B =
129  137  126  121  137  133  127  141  130  130  141  131  135
118  127  121  145  151  121  113  119  124  147  125  155  139
B[0,0]	129
B[:, 5]	[133, 121]
B[0]	[129, 137, 126, 121, 137, 133, 127, 141, 130, 130, 141, 131, 135]
B[1,3]	145
B[:, 1]	[137, 127]
B[1,6]	113
B[0,6]	127
B[:, 6]	[127, 113]

W = [144 124 117 149 108 134  99 145]
W[0]	144
W[4]	108
W[3]	149

data = ((123, 117, 127, 124, 139, 137, 139, 128, 112), (118, 120, 130, 115, 137, 130, 138, 124, 115), (128, 135, 132, 122, 123, 129, 129, 121, 116), (117, 126, 134, 110, 132, 129, 137, 118, 109), (138, 143, 132, 134, 114, 129, 120, 123, 124), (135, 140, 130, 133, 115, 121, 116, 126, 138), (122, 118, 127, 122, 139, 136, 139, 128, 112), (138, 147, 134, 131, 111, 126, 118, 120, 124), (118, 122, 131, 113, 135, 130, 138, 122, 113), (136, 144, 133, 132, 112, 124, 117, 123, 131), (126, 135, 134, 119, 123, 125, 127, 120, 120), (138, 141, 130, 136, 115, 127, 119, 125, 129), (126, 138, 135, 117, 121, 125, 126, 118, 119), (127, 122, 127, 126, 134, 139, 137, 126, 109), (119, 124, 133, 113, 134, 134, 140, 119, 104))
data[0][0]	123
data[4][3]	134
data[3][8]	109
data[:, 3]	[124, 115, 122, 110, 134, 133, 122, 131, 113, 132, 119, 136, 117, 126, 113]
data[7][0]	138
data[4][4]	114
data[6][5]	136
data[12][1]	138
data[6][0]	122
data[:, 4]	[139, 137, 123, 132, 114, 115, 139, 111, 135, 112, 123, 115, 121, 134, 134]
data[0][5]	137
data[2][1]	135
data[6]	[122, 118, 127, 122, 139, 136, 139, 128, 112]
data[5][5]	121
data[11][3]	136
data[0][7]	128
data[10][4]	123
data[:, 1]	[117, 120, 135, 126, 143, 140, 118, 147, 122, 144, 135, 141, 138, 122, 124]
data[8][3]	113
data[6][8]	112
data[9][4]	112
data[12][7]	118
data[4][7]	123
data[9]	[136, 144, 133, 132, 112, 124, 117, 123, 131]
data[13][7]	126
data[10][6]	127
data[2][4]	123
data[:, 0]	[123, 118, 128, 117, 138, 135, 122, 138, 118, 136, 126, 138, 126, 127, 119]
data[0][8]	112
data[:, 5]	[137, 130, 129, 129, 129, 121, 136, 126, 130, 124, 125, 127, 125, 139, 134]
data[7][6]	118
data[1][5]	130
data[14][0]	119
data[10][0]	126
data[13][1]	122

X =
[[116 125 151 129 108 128]
 [128 107 106 140 129 132]
 [128 152 142 120 133 113]]
X[0,-6] => 116
X[2,2] => 142
X[-2,4] => 129
X[-1,3] => 120
X[:, 0] => [116, 128, 128]
X[-2] => [128, 107, 106, 140, 129, 132]
X[:, -1] => [128, 132, 113]
X[-2,2] => 106

M =
[[128 127 135 128 131 133 136 131 137 140 138]
 [130 129 123 130 128 123 121 125 123 121 123]
 [148 137 106 148 114 108 116 105 108 115 125]
 [106 117 150 107 136 151 140 151 145 137 126]
 [128 121 134 124 135 128 130 132 138 138 134]
 [130 108 135 117 146 126 116 133 137 132 127]
 [127 131 130 129 128 130 131 130 131 131 131]
 [128 129 125 128 124 127 125 127 124 122 122]
 [115 120 141 115 135 140 136 141 140 138 130]
 [124 129 130 126 127 130 131 134 129 126 124]
 [153 133 107 148 122 105 114 104 111 119 130]]
Rows and columns are counted from 0.
row 0 col 0 -> 128
row 0 col 9 -> 140
row 7 col 1 -> 129
row 4 col 2 -> 134
row 6 col 6 -> 131
row 1 col 0 -> 130
row 8 col 5 -> 140
row 7 col 4 -> 124
row 0 col 6 -> 136
row 8 col 0 -> 115
row 10 col 10 -> 130
row 2 col 3 -> 148
row 8 col 9 -> 138
row 8 col 4 -> 135
row 8 col 10 -> 130
row 8 col 7 -> 141
row 2 col 10 -> 125
row 4 col 3 -> 124
row 5 col 3 -> 117
row 0 col 7 -> 131
row 3 col 10 -> 126
row 5 col 9 -> 132
row 4 col 4 -> 135
row 1 col 10 -> 123
row 10 col 4 -> 122
row 3 col 5 -> 151
row 2 col 1 -> 137
row 10 col 0 -> 153
row 2 col 6 -> 116
row 9 col 0 -> 124
row 5 col 8 -> 137
row 1 col 3 -> 130

A =
[[132 132 129 130 135 129 121 132 142]
 [127 126 134 128 115 128 103 130 139]
 [116 129 128 124 119 105 141 128 126]
 [121 131 122 135 134 135 142 115 122]
 [118 132 124 115 131 135 130 113 139]
 [121 129 125 122 124 135 127 116 131]]
A[0, 0] -> 132
A[4, -3] -> 130
A[-4] -> [116, 129, 128, 124, 119, 105, 141, 128, 126]
A[3, 5] -> 135
A[-1, -9] -> 121
A[-5, -1] -> 139
A[1] -> [127, 126, 134, 128, 115, 128, 103, 130, 139]
A[2, -9] -> 116
A[-6, 3] -> 130
A[:, -2] -> [132, 130, 128, 115, 113, 116]
A[:, -9] -> [132, 127, 116, 121, 118, 121]
A[-2] -> [118, 132, 124, 115, 131, 135, 130, 113, 139]
A[:, -3] -> [121, 103, 141, 142, 130, 127]
A[3, 7] -> 115
A[4, 2] -> 124
A[5, -8] -> 129
A[:, 8] -> [142, 139, 126, 122, 139, 131]
A[:, -8] -> [132, 126, 129, 131, 132, 129]
A[4, -6] -> 115
A[-1, 8] -> 131
A[-6, 7] -> 132
